Each run below is a few steps of one of 6 hidden systems, one row a step.
run 1, Q_52:
[[ 16  24 -10  23  21  17  -1  -5 -15  -5  16  -7   8  -7   0   6 -24  17]
 [-19  11 -11  -4  -8 -17   3  -4 -33  27   1   6 -10   7   6  -3  20   8]
 [  8  23   7   3  -1   7 -20 -21  12  15 -12  -7 -10   7  -2 -28 -22   1]
 [ -5  -9 -22   2 -12 -23 -11   5  21   7  18  -2 -18  12 -17  -7  17   4]
 [ 13 -11  12 -28 -17 -14  -4 -16  17  -3   1  -7  13  -3  -5   1 -17 -21]
 [ 16   3  -7  11   6  -9   1   3  23 -12  20   3   1 -24   1  28   7  -4]
 [ -9  -2  16 -24   2  -2  26   6  -3   4  -4   7  -5 -18  21  16   7 -13]
 [ -3  13  13  12  16  26   1   9  16 -13 -16  12   1 -14  14  -6  11  -2]
 [-16 -23   1   1   4  15  18  22  -5  -7 -16   4 -14  14  -4  -6  14   9]]
run 2, Q_875:
[[  8  16  -8  10  13  13  21   6  -3   2   9  -5  -3  -3  -6   3 -12   9]
 [  9  17 -17   9   9  16   3  -5  -9   1   2   1   3  -2   2   5   9  17]
 [ 10  21  -4   8   8  16  16  -2  -1  11  -7  -6  -1   1  -6  -5  -8   7]
 [  4  19 -16  -3  10  15   9  -3  -1   3  12   2  -8  -4   3   0   3  15]
 [ 11  13 -11  -2   6  18  12  -1   3  10  -9  -9   7   6  -3  -3   5  11]
 [ 10  13 -12  -1   9   8  17   3   8   6  12  -7  -7  -3  -3   5  -5   9]
 [ 10  12 -15   5   4  11   9   0   2   6  -3  -3   7  -1  -1   8  16  11]
 [ 14  17  -6   9   5   8  16   1  10   4   1  -5   2  -5 -10   2  -5   2]
 [  6  12 -15   7   5  12  10   1   2  -6   7   7  -4  -6  -4   4  12  10]]
run 3, Q_564 (9 x 18):
[[  3  19  -4   9  17  37  22   4   4 -33  12  27  -4 -22   0  -2   6  10]
 [  8 -10  22  -5  -1  36  18   0  -3 -15 -44   2  28   2  -3  -6   2  -7]
 [  5  23   0   8   7  33 -12 -25 -33 -19  -1  17  12  -5   3 -16 -13  17]
 [ 18  -6  -4   9  13  35  -8  -5  -3   8 -34 -26   4  24  -1  -7 -12  24]
 [  6  22  -5  -5 -12  -2 -21 -34 -28  26 -10 -10   2  18  -4 -24 -19  11]
 [ 17   7 -30  11   3  -4  -3  -8   1  32   3 -27 -28  20 -10   4  -4  30]
 [ 10  13  -6 -20 -23 -32   9 -17  13  43  -3 -19 -15  10 -12  -6  -5 -10]
 [  5  22 -29   2 -10 -27  24   0  11  23  27   4 -24 -10 -13  16  22   4]
 [  7   3   9 -15 -10 -17  41   8  38  12  -5   4 -17 -21  -4  18  14 -23]]
run 4, Q_875 (9 x 18):
[[  3  16  -6  -9  -7   1   6 -19  -9   1  10  11 -16  -5  -4  -7  -6   7]
 [ -5   4   1 -12   8  21   1   2   8   4 -15  -2  -1   4  15 -10  13   6]
 [  6   2 -12 -12   0  -3   8   2   9   9  15 -15   2  11 -11  -8 -12   2]
 [  7  -9  -9  -7   4   2  10   4   0   3   0  -6  -4  -4  10  24  15   8]
 [ 10  12  -3  17   1  -9  -3   5  13  12  -3 -11  14  -2  -8   3   1  -7]
 [  6   7  -4   4  -7  -4  16  -7   1  -8   7  16 -12 -14  -9   9   6  -1]
 [  0   7   2   8   5  17  -5   4  12 -12 -10   8  11  -3   0  -9  12  -2]
 [  2  -3  -4   2  -1   6  11   2  -3 -13  11   3  -2   6 -20 -11 -16   4]
 [ -2  -9  -2   3  13  16  -1   7 -14 -13   1   1   3  -1  11  10   2  12]]
run 5, Q_67:
[[  4 -11  12  29   5  -3  -1   9  -3  -9  -8  -2  -4  -4  -7  11 -15  -2]
 [ -7 -11  -4  -4   8  -5   2  11 -23  -2  15  -7  12   2   8  13  -5   4]
 [ 14  -4   0  18  -3   3  -9 -12 -17 -10  -8   1  10  -1  -8  11  -6   6]
 [  1   1  -2  10   1 -22  -5   1 -13  13  12 -10  -1   0  -1  10 -13  -1]
 [  4  -6  -5  -5 -14  -9 -14 -16 -18   0  -3   2  14   3  -2   5   7   1]
 [  8  -4   7  10 -12 -23  -6  -9   5   5  -1  -1  -4  -5 -11   7  -8 -11]
 [ -2 -15   1 -18  -9 -18  -4   0   1   7   2  -6   9   3   6   9   8  -9]
 [  8 -10  15   0  -8  -5  -2  -6  12  -8 -15   4   7 -10   1  10   3 -13]
 [ -5 -15  12  -4   7 -10   2  14  10   2  -1  -8  -6  -7  15  14  -1  -8]]
run 6, Q_564 (9 x 18):
[[ -3  20   7   0  -3  16   2  -9  12   8 -17   6 -10   8 -10 -36  -6  -1]
 [  4   2 -14   5  -6   9  26  -3 -30   6  -5   1  -7  13 -19   0  -1  18]
 [ 26   4  -3 -17  -8  10   8 -25  18  -1  -3  -6  -7   0 -12  -3 -16   4]
 [ 12  27 -18   5  -4  -1  12  -5  -4  18   1  -6  24   0 -10   2  11   1]
 [ 12  13   3  -7   3   4  12 -14   4  16 -13  -2 -21 -13  16  17   5   7]
 [ -5  24  -1   6  -5   4   7   0  17  13 -12   9  -8   0  -8 -22  16  -5]
 [ -4   2   1   2  -2   5  35   3 -19   3  -7   9 -18  -3  -9   6   1   6]
 [ 13   2  -1 -15  -8  16  14 -13  20 -15  -2   9  -4  -2 -15 -12  -1  -1]
 [ 12  14  -5   9  -2   9  21  -1 -14  -3  -4   1  28  -4 -13   7   2  -2]]
run 7, Q_7 (9 x 18):
[[  5  -3   8   3 -19 -12  15 -10 -23   5 -16   2  15   4 -19   2  -6 -10]
 [  8   2 -13 -13  10  12 -10 -10   5 -15  22   4  -8 -10  13   9   1  14]
 [  6  11   8  11  -9 -10  -1  -9   5  24 -22  -9  -7   6  -9 -10  -5  -5]
 [-14  -5   0 -14  -4  -8  -5  -4  -8 -17  21  20  -5 -10   6  -1   7  -3]
 [  5  -5   0   2   3   4  -7   7  29   9 -14 -15  -4   9  -1  -6   5   0]
 [ -7  -4   8  -6  -7 -14  20   6 -12  -2   7   7   9  -8  -6   8  -3 -15]
 [  7   2 -14  -2  10  16   0   4  14  -3   1  -4   3  -1   7   7  18  12]
 [ -2  10  16  10   2  -1  16   3 -10  10 -13  -1  -1  -5  -1   1 -12  -8]
 [-10   3 -14   1   6   8  -5   5  -9 -10  16  10  -3   2   2  -6  11  12]]
run 8, Q_67 (9 x 18):
[[-10  -9  11 -15   0   0   4   3   2  16 -21  -4 -15   4  17   0  10  -1]
 [-11  -3  15   2   5   6 -13   7  12 -20   0  14   6 -10   9 -10   2 -12]
 [ -9 -19   0   5   7   5  19  20   1  -7  -1   2 -20   3  -3   7   6   7]
 [  0  -4   5  -4  13  21   4  10  -7 -16   3  -5  20   4   1  -7 -17   2]
 [ 10   9 -14  22  12   9   9   5  -6  -3   7  -1  -3  -6  -4  15   3  14]
 [ -1  11  -2  -1   7   6  -4  -8 -26  12   1 -10   1   8   6  -5 -18  12]
 [  2  16 -14  19  -7  -8 -20 -13 -10  -1  10  10   4   0  -9  -6   8   6]
 [ -1   0  -5  -6 -17 -19   4 -12 -12  15   3  -1 -15  10 -15  -7  -7   0]
 [  7   0  -7 -14 -17 -12 -14 -12  13  -2   8  -1  19   4 -11 -10   5 -11]]
run 9, Q_138 (9 x 18):
[[-22   6  26  16   4 -16  -7   4 -32   8  -5   7  -3  -8  15  -2 -16 -12]
 [ -4 -13  -8   1  -2 -10 -29 -10   7 -19  21  16 -26  -7   7   5  10  10]
 [ -9 -27   6  -2  -8 -10 -12   9  -5  -7   3 -10   9  22 -18 -18 -21  -7]
 [ 19 -11  -1 -13  -4   2 -17 -15  -1 -14   1  -5  30  -8   9  21   2  -3]
 [  4 -10   4  -3   9  -9   0  15  24  22  -9 -27  -4   6  11  11  -2  -4]
 [ -9  15  19  11   7 -14  -4   2 -13   7   2   4   7 -18  17  10 -10 -15]
 [-13 -12  -1  10   3 -10 -19   3   5  -4   5  10 -31  -3  10   4  13   8]
 [-12 -13  10   0  -4  -8 -13   3  -7 -15  12   3   2   8  -9 -18 -23  -8]
 [ 12 -19  -8  -2  -4   3 -19  -7  -1 -18   2  -2  19   3  -1  13   8   5]]
run 10, Q_138, 9 rows:
[[-10   4   7   8  -6 -20 -11 -12 -33   7   9   6 -10  -2   2   1 -16   0]
 [ -2 -16 -14 -14 -15 -20 -19 -13   2  -5  19   6 -15   4  -4   2  10   5]
 [  4 -17   8 -10 -20 -20  -5  -7   1   2  -6  -8  14  11 -18  -6 -13 -15]
 [ 15 -11   6 -12 -10 -11   2  -7  13  -6  -6   0  16 -14   5  25  12 -14]
 [ -5  -5  20   2   3 -10   4  15  28  11 -17  -7  -5  -5   8   1   4 -19]
 [ -8   3  22  20   9  -1  -1   9   1 -17  -3  16  -1 -23  10   7  -3 -15]
 [-15 -16   5  10  13  12 -15  17  11 -20   1   9 -15   1   9  -8   8   6]
 [ -2  -6   6  10  14  16 -16   7  -5 -21   7  -4  14   7  -3 -15 -25   3]
 [  9 -10 -16   1  15  16 -14   4  -8  -7   7 -16  14   7  11  12   1  20]]
run 11, Q_52, 9 rows:
[[ 22  21 -19  -3 -14  -7 -12 -15  31  32 -12 -23  17  15 -15 -14  14  -2]
 [ 12   2  -9  -9 -23 -22  17 -16  17  -9  29  13 -26  -8 -32  -3 -14  -7]
 [ 20   2 -11 -43  -8  -2  -6 -20  29   2   7  -5  17 -14  19  18  23  -6]
 [ 13  20  13  10  -1  -4  42   8  29   0  -2  10  -5 -29 -11  16   2 -22]
 [ -8  -6   1 -34   7  29  15  -3   9 -25   2  25 -18 -17  24   3  26   8]
 [  3   1  10   6   6  29  30  22  18   0 -39  -4  24   4  -5  -5  22  -9]
 [ -3 -17  -6   6   2  33  23   6 -20 -39   2  22 -10   7 -23  -9  -3  19]
 [  7  -9 -20 -11   1  26   5   0 -30   3 -18 -14  41  24  -2   1  17  18]
 [ 12  24 -11  32  -5   6  18 -11 -38   3   2   3   7   7 -33  -9 -23  12]]
run 12, Q_7 (9 x 18):
[[  7  18 -27 -21  -6  13  24   3  10  29  -5 -21  15  26 -19 -23  11   8]
 [ 10  -2  17  -5 -10  19  29 -18 -13 -33 -10  31  -9 -21 -11   6  -7  -3]
 [  1  16 -25 -15  11  13  10  -2  11  22  15 -14 -34  13   2 -14  -1  26]
 [ -4   9  17  -7 -22   9  12 -19 -10  -7 -26  23   5   2 -18 -28   0 -14]
 [ -3 -15 -12 -18   5   7   8   4  18 -18  28   5 -36   1  -3  -5  -6  14]
 [  7   2   1 -21 -17   4  18  -7   9  20 -26 -12  11  18 -16 -18   4  -7]
 [  7   1  -2 -15  -5   4  25  -8   4 -27  21  22 -10 -20  -8  10  -2  -3]
 [  7  10 -13 -11   1  12  14  -4  15  26 -16 -11 -20  11   1  -6  16  14]
 [-10  16  16  -8  -8   4  22  -5  -6 -10  -1  25  -2 -14  -5 -15  -4 -15]]

Name the system that made each run.
run 13 (2 x 18):
[[ 17  14  -8   9  -2  15 -17 -21  -4 -21   9   7  18  -3 -12 -10 -12   6]
 [  7 -20 -18 -11   5  11  17  12  -2   5  -3 -19  -1  16  -3  12   9  17]]
 => Q_138
run 14:
[[  0  10   9  19   7   4 -32  -3  27 -18   3  13  -3 -13   7 -11   2  -7]
 [-19 -23   6   5  -4 -28  -2  19  -5  18  -3 -11 -16  13   1   3   0  -6]]
 => Q_7
run 15 (2 x 18):
[[ -1  15 -23  14  -2   4  29  12  -3 -19  28  24   6 -10 -25   2  19   3]
 [  0  -8   8 -10  16  35  13   1  -6  11 -37  -9 -19   9  21   1   6  20]]
 => Q_7
run 16 (2 x 18):
[[-21  13   3   7   0 -22   9  14 -13  28   0   0  -8  -1   9   0  11  -7]
 [-14  -2   6   6  11  16 -12  15   9 -21  -3  14  15  -5  12 -10  19  -5]]
 => Q_7
run 17:
[[  0 -14  20   5  -9 -18 -22 -17   0 -11  -4  13 -20 -15   9  10  -7  -8]
 [-26  -5  16   3  -9 -11 -15   7  -4   0 -12  13   3   5   3 -22  11 -16]]
 => Q_875
run 18 (2 x 18):
[[ -1  14   3   7  -3  -4 -19  -6   6  18 -13  -8   5   9   1 -18  -1  -3]
 [  7  -6   1   4   1  -6  14  -3 -13  -7  10   3 -10 -12  -1  24  -9   4]]
 => Q_138
run 19 (2 x 18):
[[  4   3  22 -28 -10  10  30 -13   0   3 -26   9  -2 -12   8   2   1 -14]
 [ -2  22 -19   1   6   5  22   9  20  -2  26  11 -20  -8 -10  -6  12   6]]
 => Q_7
run 20 (2 x 18):
[[ 11 -11   5 -28 -10  10  -1 -22  -5  -5  -5  -8   2  12  -7 -14 -26   2]
 [ 13  12 -24  19  -2 -10  -7   3   9   1  17  -4  19  -2 -14  11  16   2]]
 => Q_52
run 21:
[[ 12  26 -10  -1   2  12  18 -11 -10   8   1   0   5  -5  -3   3  -1   8]
 [ 15  12  -1  -5  -3  14  10 -13  11  11 -22  -3  -6  -2   2   2   9   6]]
 => Q_564
run 22:
[[  3 -10  16  14  -2 -13 -18   2  21   5 -15  -8  -4  -2   1   2  -5 -11]
 [-23   6  -5  -5   6  -9   1  13 -15   5  21   4  -1   2   7  -9   2  -1]]
 => Q_564
run 23, 2 rows:
[[ -2  13   2  15  -4 -11  18  -2 -25  17  -7   4 -12  -4  -4   9  -1   2]
 [  2  28   5  -3   4   9 -13 -17   5   3  -2  10   2 -14  17  -8   3  -2]]
 => Q_875
run 24:
[[ 11  -7  20  -5  -4  -4  -2  -8 -21  -4 -14 -10  43  -6   7  16 -19 -17]
 [  1  15 -12   2  20  18 -36  -9   2  -7  13   1   1  -6  28  -2   8  19]]
 => Q_564
run 25 (2 x 18):
[[ -8 -26  -1 -13  -1  13  33  18  -7 -27   7  11   1   3 -14   3   2   1]
 [ 18  -8   8  -7  -8  10  -3 -15   3 -36   4  12  30 -12 -12   4 -12 -11]]
 => Q_564
run 26, 2 rows:
[[  7   3  15   8   3 -14   4  -2 -10 -11  21  -3  13 -13 -10   6 -43 -16]
 [ -4   2  -8   1   8 -12 -21  -5 -12   6  11   4  -8 -14  30  26  20  10]]
 => Q_52
run 27, 2 rows:
[[ -4  10  17 -23 -14  -6  31  -3   6   7  -3   5   2  -3 -13 -18 -16 -24]
 [ 10   5 -26   0  -3  12  20  -3  -5 -18  15  17   2  -9 -12  15  25  14]]
 => Q_564
run 28, 2 rows:
[[ -5  -6   0   3 -11  -4 -17 -10  -9  -9   2   7  -4  11 -13 -19  -9   3]
 [-13 -13  16 -13   6   6   5   6 -14  -6  -6   2  -5   0  14  -1  -8  -2]]
 => Q_875
run 29:
[[  9   1  12 -18   0  21  -1 -15  -6   3 -27  -6  17   3  13  -4  -2   0]
 [  6  13  -6  17   1 -10   7  -2   2  -8  26   8 -14 -11 -16   1 -17   0]]
 => Q_7
run 30:
[[ -6  25   4  16  11  -8 -15  12  41  16   3  -5 -11  -5   5 -18   5 -11]
 [-29 -25  13   3 -10 -19   9  22 -15  -3 -10  15  -2   3  -1   2  22 -15]]
 => Q_7
run 31:
[[  1 -26  19  11  -9 -20   9  -5 -16   0 -20   9 -30 -11   3  31  -2  -2]
 [-23  -2   8 -23  -5 -15 -14   9  28 -12  24  14   1  -8   7 -21   7 -23]]
 => Q_138
run 32 (2 x 18):
[[ 18  10   1  10  -2   9  -9 -20  10  -5  -9   3  -7  -5  -7  -3  -8   5]
 [-12  10  -5  -2   3 -14   1  10   2  22   8  -9  -5   5   6  -5   5  -2]]
 => Q_67
run 33, 2 rows:
[[-22  16 -13  26   3 -10 -14   3 -32  -4  25  20 -10   0  -4 -12   5  11]
 [  1  -5   6 -13  -7  -6 -21 -19 -11  32 -25 -21  -9  20  12  -9  -8   8]]
 => Q_52
run 34 (2 x 18):
[[-22  -5   7 -20  -6  -3 -21  12  34  -4   1   5   7  11   3 -37  16 -18]
 [ 19 -38  10  14 -13  -8  -6   1  27 -23 -15  -2  -5   1 -23  15  -6  -8]]
 => Q_52
run 35, 2 rows:
[[ 24   1   4  -9  -5  12   5 -24  13  11 -20 -15 -24  10 -10  -9 -26  10]
 [ -5  10 -28  -6  -5 -10  -2   9  18  -3  33   4  14   4 -14 -11  22  -2]]
 => Q_52
run 36 (2 x 18):
[[  1  19 -13   4  16  34  30  14  -2  -2  -8   4  10  -2   0   1  22  13]
 [ 25  21 -19   9  11  21   7  -5  10  -5  15 -13  10   3 -16  -6 -20  15]]
 => Q_875
run 37 (2 x 18):
[[  6  29   1   0  -2  16  20  -8  26  -5  -7  23 -11 -19  -3  -7  20  -5]
 [ -9   2   4  19   2  19  33  18   0 -10 -14  15 -14   3 -20 -14   6   2]]
 => Q_138
run 38:
[[-12  -7   7   6  -5 -18   4   5 -31   1  10  -1  10   7 -12  -3 -21  -8]
 [ 16 -15 -18   2 -12 -11 -11 -12  -7 -15  15  -1  13   3 -16  16   2   6]]
 => Q_67
run 39, 2 rows:
[[  4  -4   7  16   3  15  -3  -1 -16 -22  -6   9  14  -1  -9  -1 -10   2]
 [  6  -5   3 -11  12  23  -9  -4  -7  -9  -4 -11  13   8  10  -6 -16   9]]
 => Q_564
